Each named move below is a turn or a mirror, shown by a few rows before and after it. Which moves, in which order, take the first row of each later pair to the second? The first pair is answered.
Ripa (before -> after):
[-11   4  -1  10  -6  -3  -4  -2   4   5   3  -3   0  14   2  -5 -13   5
  -4   2  -8  -4  -5  -4   2   3  -7  15  11  -6 -12  -3  -3  -2  -3   8
  -3   3  -4   4 -14 -13  -1  10  -3  -4   2   6 -10  -5   2  -2  -6   8
  -8   5   4   1  -6   4 -13  -1  -5   2   2   6  -8 -15  -6   3  -3  -4
   8  -2]  ->  [ -9   2   0  12  -2  -4   3  -1   3   3   1  -2  -1  14   0  -7 -12   5
  -2   5  -6  -5  -7  -4   2   3  -6  16   7  -5 -14  -3   0  -3  -3   9
  -3   1  -4   9 -15 -12   2  12  -3  -4  -1   8  -8  -2   5  -3  -6   6
  -7   7   2  -2  -8   4 -14   0  -5   3   2   8  -9 -11  -4   1  -1  -9
   4   1]
[ -2  -2 -13   7   7  -5  -2 -23  -4   0  -6  15  21  -1  -3  11   3   6
   1  -8  -2   1   4  -2 -16  -1  -6 -10  -8   0  11  16  -1 -14  -7  -2
   1   3   9  -8  -8   2  -8  12  12   0 -17  -2  -5  11  14  -3   5  -1
 -11  -1  -9  -5  -2  11   1   2   4   6   5 -14  -7   4  21  -1  10  10
   0   8]  ->  [ -4  -2 -14   5   5  -3  -7 -23  -3   1  -4  16  21  -2  -2  12   2   7
   0 -11  -1   1   4  -1 -16  -1  -6 -11  -6   1  12  16  -3 -15  -7  -2
   1   3   8 -10  -6   1  -9  11  11   0 -16  -2  -7   9  12  -2   6   0
 -11  -1  -8  -3  -1  11   2   1   4   5   5 -15  -6   1  19   0   9  12
   3   6]
[ 0  8  0  4  0 -5  0  3  2  2 -5  1 -6  5  5  2 -5  1 -7  1 -6 -1  0  0
 14  5  0  4 -1 -1 -4 -5 -4  5  0 -4  2  0 -3  1  0 -2 -2  3  0 -2  2 -2
  1  0  1 -3  0 -1  1  0 -3 -3 -7 -7 -5 -2 -7  0 -7  5 -1 -4 -5  0 -3 -2
 -2 -5]  ->  [ 0  8  0  4  1 -5 -1  4  2  2 -5  2 -4  5  5  2 -5  1 -8  0 -7 -1 -1  1
 15  5 -1  4  0 -1 -5 -4 -5  4  0 -4  1  0 -3  1  1 -3 -2  4  1 -1  2 -2
  0  0  0 -3  0  0  1 -1 -3 -3 -7 -7 -5 -2 -6  0 -7  5 -1 -5 -5  1 -4 -1
 -1 -7]
[-17  19   8  38  -7  -1   5  -5  11  -9  21  11 -13  19  -5 -16   7   7
  18   7  -4   2  17  -9  17   9  -3   0 -21  20  -7 -10 -17   5  -4 -10
 -11   2  14  -5 -10   1   1  -2  10 -12   2 -10  -6  -8   0   8  -5  11
  15  -1  -9  -8 -20  -3   1  -6  11   1 -20  -2  -4   8   2 -42   3 -17
   7  17]  ->  [-22  18   7  32 -14   2 -14  -6  12  -5  25  10 -11  17  -1 -12   6   6
  13  -2  -4   1  20 -10  17  10  -5  -5 -11  20  -4  -9 -24   4  -4 -11
 -15   5  11 -16  -7  -2  -3  -4  10 -15  11 -16 -11 -16  -8   9  -5  19
  13  -4  -7  -1 -15  -2   3  -6  13   1 -22  -3   0  -4  -5 -37   0  -4
  16   8]
Lazot (before -> after):
[ -8   1  -2  -8  -6   7 -23 -15   5   0   7  -1  12  -6   4   7  -2   9
  -7 -13  -3   1   7   0 -13   2   8  -6  11  -9   9   0  -7  -6 -13   5
   6   2  -4 -16   2   3 -13 -12   1  -1   1  -3  -3 -13   4   8  -5   9
   2 -12  -2   8  11   9  -1   5  13  -2   8  -9   5  -8  -1   4  -4   9
  13  -8]  ->  [ -2  -2   0  -6   5   2  -5 -22   3  -4   2   4  15  -9  -1   8   2  11
   0  -5  -3   3   5  -4 -20  -2   8  -5  -2 -11   8   3  -2  -8 -13  11
  10  -2   3  -5  -3   5 -12  -8   1   0 -13   2  -1  -2  14  10  -4   0
   5 -14  -4   2   7  16  -4   8  14  -2  16 -14  -1   6  13   1   1  -1
   2   7]
[  0   9  -5  -5  -7  -7  13   0 -10   6 -11   1  -4   7  12  -9 -10  -9
  -1  15   5  -9  -9  10   0  13   4   0   7  16   8  -2   3   9  -8   7
 -13  -8  -8  13  -1   1   1  13  -4  16  -3   2   0 -16  13  -2  -9   1
  -2   2 -15  -6  -7  -2 -23   4  -7   4  -9   4 -18   5   6 -22   4 -10
   6 -10]  ->  [ -4  10  -6  -7 -13  -5   6   1 -11   7  -6  -2  -3  11  13  -4  -9 -11
  -4   5   2  -9  -5  14   3  19   3  -3  15  18   9   2  -1  10  -6   4
 -17 -10  -9   3   3   5   0  15  -2  14   4  -4  -5 -20   2  -6  -8   6
  -7   7 -17  -3  -6  -5 -14  -1  -2   5 -12   3 -10  -2   8 -24   1  -4
   9 -13]
[-11   1  -3  -7 -21 -13  17  13  25 -29 -26  -6  -4 -30  -9  -7 -24  12
  -3  -5 -15   0 -19 -17  14  -3   3   8 -14  -1  10  -7 -14   9   1  -1
   8   8 -18   7 -15   0   3  17  -8  -9 -10 -26  -5   7   5   4 -14  -8
  -2  -9  -8   3 -20 -14  -6   4 -13  -6   5  21  12  -3 -15 -16 -10 -22
  16 -21]  ->  [-14   1  -4 -10 -27  -8  12  11  21 -27 -18  -8   2 -25 -11   3 -20   8
  -4 -19 -23   2 -13 -10  16   6   3   1  -5   3   9   4 -21  13   4  -3
   1   0 -14  -8 -12   9   3  24  -3 -14  -6 -36 -13   4  -7  -3 -11  -2
 -11  -2 -14   4 -18 -13  11  -4   0  -4   5  13  26  -8   1 -24 -13 -19
  16 -16]
Pepi (before -> after):
[ -6  -6  -3  -9  -3   8  -5 -11   3  -1   1   0  10  -7  -2  10   2   3
 -11  -7  -4   9   2  -2   3   5  -1  -5  -4  -3  -9   0  -6   2   0  -1
   0  -6   5  -3 -13  -5  -2   4   3 -12  -4  -8  -2   8  -4  -5   1  10
 -14  -1  -9   0   2   4  13 -12   3  -4  -2  -8   2   6  18   0  -5  -2
   4   6]  ->  [ -8  -4  -1  -7  -4   6  -5 -13   7  -2  -3   3  11 -11   0  12  -4   6
 -12  -3  -3   9  -1  -6   4   4  -4  -5  -4  -5  -7  -4  -7  -2  -3   2
   1  -1   4   0 -18  -9  -5   3   2 -13  -4  -6  -4  10   1  -2  -1   9
 -13  -6 -10   0   2   5   7  -9  -2  -5  -2  -3  -3   5  11   2  -4  -2
   6   4]
[ -5   2   2   3  -5   4  -6  -3  -4  -1  -3  -4   2  -6   1   5   0   0
  -3  -9  -1  -2  -2   0   3   8  -2   1   4  -7  -6   1 -11  -6   5  -6
  -3  -5  -1  -9   4  -6  -2   4  -1   3   2  -5  -7  -8  -1   3  -5   9
  -2   0   5   5   2   2   9  -2  -5  -7  -2   2   3  -3  -6   1  -4   5
   7  -8]  ->  [ -6   2   3   3  -5   3  -7  -4  -4  -1  -2  -5   2  -6   2   5   0  -1
  -3 -10   0  -1  -2   0   3   9  -2   0   3  -6  -6   1 -10  -7   5  -6
  -4  -4  -1 -10   4  -6  -1   4  -1   4   2  -5  -8  -8  -2   3  -5   9
  -2   0   5   6   3   1   8  -2  -5  -6  -2   3   5  -4  -5   1  -5   5
   7  -9]
[  3 -10  -5 -16 -14 -22   7 -33  -5 -12   1  -2   0 -14   9  -1  15  -2
  -9  11  -9   1 -10 -25   2 -16 -10   0 -12 -19  -4   4  22  -6   3  20
  -2  -3  -1  -9  -2  -7 -26 -10 -18  -6 -21  -8   3  23  19  22   3   5
 -13  -3  -2  13  -6  13  -7  -2  -7 -17 -12   4 -41 -25  28  15 -12   5
   2  -1]  ->  [  9 -16 -10 -20 -16 -15  10 -25 -15  -8  12 -12  -3  -6   1  -4  31 -12
  -5  -4 -11   4  -3 -15   0 -17  -3   0 -10 -14  -9  14  26   3  10  12
  -2 -15   2 -18  10   6 -18  -5 -16  -1 -20 -13   6  17   4  13  11   8
 -19  12   0  11  -4   7  10  -9   7 -10 -13  -7 -23 -20  45   9 -16   5
  -6   6]
riva (before -> after):
[ -5   2   7   5   9 -14   1   5  11  -7  -9   3  -7  -6   0  -8 -17  22
  19  11   6  -6  -7 -13   3 -10  -9  -1  -4  -7  -4   1   9 -23   0   4
   2  10   3  11  -4 -13  -2  -8 -13  -9 -15  10   5   5  19  11   0 -11
  13 -12   0   1   7  19 -24   7 -25  -6  -5  16 -24   3   2  -1   6  -2
   2 -18]  ->  [-14  12   7   5 -10 -10 -15  16  14  -4  -3  -2 -10   3   6  -3 -24  18
  10  -1  -1 -10  -1  -5  20   5 -10   0  14   0  -7   0   0 -18   2  -5
  -6   8  -5  -7   0 -10  -2  -8  -9 -16   8   0  -2  -4  -2   2  -3  -1
   4  -5  -6   5   8   7 -12  -1 -22  -6 -18  23 -10 -19  -9  -4  -3   7
  12 -35]
[ -9   1   0  -4   3  -5  11  -5  -2  -3   2  -1   4   8  -2   7   5   1
   0  -1 -10   2   3   5   1   8   0  -7   0   0  -2   9  -6   4   3   8
   0 -11   9  -5   4   4  -2  10   0  -8  -2  -6  -4   9  -5  -5   7  -3
  -4   5 -10  -9  -2   1   9  -6   6  -1   9  -7   8   6  15  -9  -1  -4
  -5   7]  ->  [ -8   1  -1  -3   5  -5  11  -5  -3  -3   2   1   3   8  -2   7   5   2
   0  -2  -9   2   3   4   1   8   0  -6  -1  -1  -3   9  -4   3   3   7
   1 -11  10  -4   4   4  -2  10   0  -8  -3  -5  -3   9  -5  -4   7  -3
  -5   5 -10  -9  -2   1   8  -5   6  -1   9  -8   8   6  16  -8  -1  -3
  -5   8]
[ -3   0  -2   1  -3  -3   0  -3   7  -2  -7   3   3  -5   4   2  -8   0
   1   7   2  -2  -1  -1   0   3  -2  -3  -5  -5   3  -4  -4  -4  -2  -1
   4   0  -4   2   2  -8   1   4   1   1  -1  -2  -8   3  -1   5 -10  -4
  -1  -6  -6   1  -1   2 -10   0  -6  -4   0   7  -5   1  -7   2   4  -3
   0 -10]  ->  [ -4   1  -2   2  -4  -3  -2  -3   6  -1  -6   2   4  -4   5   2  -8   0
   1   7   2  -3  -1   0   1   4  -3  -2  -3  -5   2  -3  -4  -4  -2   0
   3  -1  -4   1   2  -9   2   3   1   0   1  -2  -8   2  -2   4 -10  -4
  -1  -6  -7   1  -1   0  -9   0  -6  -3  -1   8  -4  -1  -8   2   4  -2
   1 -11]
kes (before -> after):
[  7  11  16 -22 -11 -12   7  14  -1  -7  -7  10 -21  19   8  10 -16  14
 -15  14 -17 -20   9  -6  17  12 -14   7  12 -32   8 -20  16  -5 -28   4
  19  -6   2  11  -3 -17   0  13  20 -36   0  -8  15  13   0 -12 -15  13
  19  10 -13   3  14   0  -8  16  22   2 -30  10  10   1  -6   2  -8 -12
  40 -29]  ->  [  7  -2  11 -36  -5  -4 -16   1  -5  -1   0  10 -16  11   5  11  -5  13
 -15   4  -7 -17  13 -11  -5  -4 -15  -3  12 -43  17 -13  15 -11 -29   9
  21  -4   6   5   5 -20  -4   6  16 -27  -8 -11  16   2   3  -4  -9  18
  20   2  -2  15  24  13  -7  19  29   2 -21  -4  10   2  -3  15  -5   6
  47 -29]
[ -2  -5  -4  -8   3  -7 -14  15  10  -7   3  -3   7  -2   7  -1  -7   6
   1   8  11  12   5  11   8  -8 -13  -6  -8   6  -1  -3   5  -6  -1   8
 -10  -1   2   6 -11  -8   8  -4  -9   6  -3 -10   3   1  11   7 -27 -13
  -9   2 -15  -4  -8   5 -18  13 -20   2  15  -3  -1 -11  18  -5 -17 -10
   8   6]  ->  [  0  -9  -7 -11   5  -5 -18  13   9  -4   5  -5   6  -4   6  -2  -3   5
   2   4  14  13   5  10   3 -13 -11  -8  -9   5   1  -1   6  -6   0   8
  -8  -2   4   7  -8  -8   7  -5  -9   9  -7  -9   4  -1  12   8 -25 -11
  -8   1 -13  -1  -6   7 -16  14 -17   2  18  -6  -1  -8  19  -2 -16  -7
   8   7]
[  0  -2   4   0   7   8   5  10  -9   0   9  -3  -6   3 -13  -3  21  -2
   1 -20   2   2   6   3  -7   1   9   1  -4   0  -9   3   2   0   6  -7
   0  -8  12   0  15   3   3   2   4   4  -6  -5   2  -2  -6  -7   6  -5
  -2   8   1   1  -7   3   7   3  13   5   3 -14  11  14   8   2  -2  -2
  -5  11]  ->  [ -7  13  11  12  -1  -1  18  14  -1  -7   0   2  -4   7  -7   3   4   2
  -3 -11  -8  -2   2   1  13  17   5   6   0   5 -11  -4  -4  -1   4  -7
  -6  -5   6   4   2   2   1   9   8  -7   3  -4  -6   8  -6 -11  -1  -7
  -3   7  -9  -7 -16  -2   3   1   5   1  -3   1   7   7   0  -8  -4 -12
  -5   6]
Now pairs of rows:
(two moves a pair)
[ 16  23  -6   8   3 -13  17 -17   3  -9  16   4  12  12 -10  21 -35  -2
 -14  15  11  -3 -18  -1  31   7  12  -8  30 -13  21  -3 -13  28   9  -4
 -21 -11  24 -15  15   6   0  13 -11 -19   7  -6 -25   4   0  14   9 -16
  23  18   2   9  10 -19  16 -10  -4  23   1  20   5  -3  -2 -20  -4  -5
   6 -18]  ->  [ 28  13  -9   5  17 -12  32 -22  -5 -10  18   4  12   9 -20  16 -22  -3
  -5  17  16   1 -19  -3  16  -5  17  -7  16 -17  21   3  -4  28  10  -1
 -14 -17  32  -4  18  10   3  15 -14 -10 -10  -1 -17   9   9  16  14 -21
  26  20   7   5  10 -12  15  -6   1  25  11   8   3  17  13 -20   0 -12
  -5  -2]  riva Pepi
[-11  -6  10  19  19   2  15  12  -6  -2  10 -12  16  -3 -12 -11  -9 -16
  -7  29   8  10  -2  15  -6  -3   1  19  -4  -4 -15  -3  16 -20 -15  -5
  25  12 -16   6 -12   6 -20 -12  -8 -11 -10  -6   3   2   7  -6  17  -4
 -12  -4   4   1 -10  -1 -15   5   4 -14   6 -10  -6  26   0 -20   2   4
   8  -6]  ->  [-15  -9   9  12  16   6   4   2 -10   0  16 -11  27  -3 -13   0  -6 -16
  -8  17   3  12   4  13 -11  -2  -2   8   2  -6 -12   8   9 -22 -13  -3
  21   7 -10  -5  -9   9 -24  -8  -4 -14 -11 -15  -5  -1   2  -7  20   1
 -18  -5   2   5  -6   6  -5   0  14 -15  11 -19   0  23  12 -22   3  13
  11  -2]  Ripa Lazot
[ -1 -13 -12   4  -4 -12   7  16   6  -5  -2  -2  16  20   3  16   2   9
   3  -5  -7  15  23   5   6  -6  -4   5 -13  -4   5   8  -1  16   5  -1
 -13 -14   9  -8  14  27   0   4 -20  -7  -2  -8  13   2  -8 -21 -17 -30
 -17  18   5  -2  -5   2  -1  -9  -6  16   6 -11  17   1   8   0   1   1
 -14  -5]  ->  [  0 -12 -12   5  -2 -14   3  21  12  -5  -8  -1   7  13   8   4  -3  12
   1   6   2  12  15   0   5 -15  -4  13 -17  -7   9  -6   3  12   1  -1
  -9  -3   1   3  13  15  -1  -8 -27  -3  -1   3  22   1   2 -13 -23 -32
  -6  11  15   1  -4  -2 -19   1 -21  14   2  -1   4  -2 -16  11   4   1
  -8 -18]  riva Lazot
[  2  12   9   3 -14  -5 -23  14  -1  -1  -6   8  11 -11  -4   3 -16 -12
 -14   5   0  10  12   1   6  -4  26  17   7  13 -26  -8  -6  -8  19  16
  13   1 -12   7  -5   7  -5   2  -8  22  32  -2  -4  -7 -25   0  -9  30
   8  -7   7 -29  15 -15  -6  17   1   0  11   4  14 -33 -15  -4   2  -5
  27 -29]  ->  [  4   8   7  -2 -14  -1 -27  14  -5   1  -1   5  13 -10  -7   3 -10 -14
 -12  -1   2  12  15   3   0  -8  28  14   7  13 -25  -4  -6  -5  21  14
  12  -2 -10   3   0  10  -4   2  -8  26  31  -5  -3 -11 -28  -1  -6  31
   6  -4  10 -27  19 -15  -1  16   7   2  11  -1  19 -31  -9  -3   2  -1
  25 -27]  Pepi kes
[ 15 -11  -7  -6  10   6   7   0  -5  -1   0  -3  -7  -7   0  -4  14   0
  -7   9  14   6  -7 -20 -19 -19   2  -3  -9 -13   8 -14  12  -4   5   1
  10  -4  -1   7   1  -3  -1  -4 -17  11 -19  13  10  -2  10   6  -4  -8
  21  -9  12  12  11   6 -14   3   3  -5  -2   7 -11  14  -6  13   7 -18
  -9  -1]  ->  [ -1  -3  -6 -10  -9  10 -23   0   2   3   3  -3  -2  -5  12   8   0   0
 -19  -3   8   1  -2 -20  -6  -6  -7 -10  13 -10  10 -14  -4  -6   3   0
   0   1  -9 -16   1  -9  -9  -6 -13   1   2   2  -4 -12  -5   5  -8   4
  13 -13   7  21  16   4  -7  -2   2  -8 -10  14  -4 -14 -22  17   1   0
  11 -22]  Lazot Pepi
[  6  -2  -4   9  11  -5  19   3  -4  -2  -6  -8 -12  -2   2  -6  -1   3
   9  12  10 -10 -10   0   2  -7  13  13 -12   9  -2 -10  15 -12  -1  -6
   4   5  -8  15  -9   6   6   2  -7   2  -3   6  11   2  22   1  -1 -17
  -1   6   0  -6  -9 -12  -9   6 -10   8 -10   7  -4   1  -5   2   3  -7
  -8   7]  ->  [  6  -6  -8   2   5   2  13   5 -13   1   8 -15  -9   7  -4  -3  12  -5
  10  -9   5  -8  -1  11   2  -2  16   7  -5  13  -5   3  12  -6   4 -12
   1  -8  -4  -3   0  18   9   7  -3   2   2  -5   6  -5   3  -8   5  -9
 -12  18  -4  -4  -5 -14  12  -4   7  12 -10  -6  15  -2  14  -4  -2   0
  -9  12]  kes Pepi
[-15   7   1   2   3  -1  -9 -20   1   0  -4  14  18  -6   6  26  -1   3
  -3   4   2   1   2 -12 -10   3  -4 -18   4  -5  10   8 -10 -10   0  16
   1   9  -1   0 -12  -6 -11  -1  -2 -15  -6 -10  -6   0  15  14   0   9
  -1 -14  -5   9   0  11   5  -2  -2  -3  17  -6  -7 -11   4   5   5  15
  12  -3]  ->  [-18  18   3   7 -10  -2  -5  -6   3   0  -2  10  12   5   8  26  -7  -1
  -6  -1  -6  -2   2  -1  10  20  -4 -13  13   6   3   6 -13  -2   2   7
  -4   6  -7  -7 -11  -1  -6   5   1 -21  10 -13  -9   0   1   4  -3  12
  -7  -3 -12   5  -5  -4  13 -10  -2   0   4   3   1 -22   0  -6  -3  10
  12  -9]  Ripa riva
[-11 -10  11   2  -1  12  -6  -7  -6   8   5   9   6   3   0  13   5  -3
 -10 -22  -5 -10   8  -1  -3   5  -7 -16  19  -7   1  18 -15  12   4  -3
  -3  -4  10   0   4   7  -5   7  -2  -4  -8  -9 -16   3  -4  -1   3   9
  -8  -4 -15  -7   1  10  10   7  15   2   6 -12   1   3   1  -1   8  21
  -6   4]  ->  [-13  -4  15  10   4   3   2  -9   4   2  -9  17   5  -4   6  11  -8   6
 -13  -4  -2 -12  -1 -10   2   4 -12 -10  13 -10   3   4 -13   5  -2   3
   0   8   6  16  -7  -4  -8   4  -4  -8 -11   0 -14  11  12   7  -5   2
   1 -16 -16  -8  -4  12  -9  15  -1  -2   3   2 -17   4 -17   3  12  13
  -3  -1]  kes Pepi
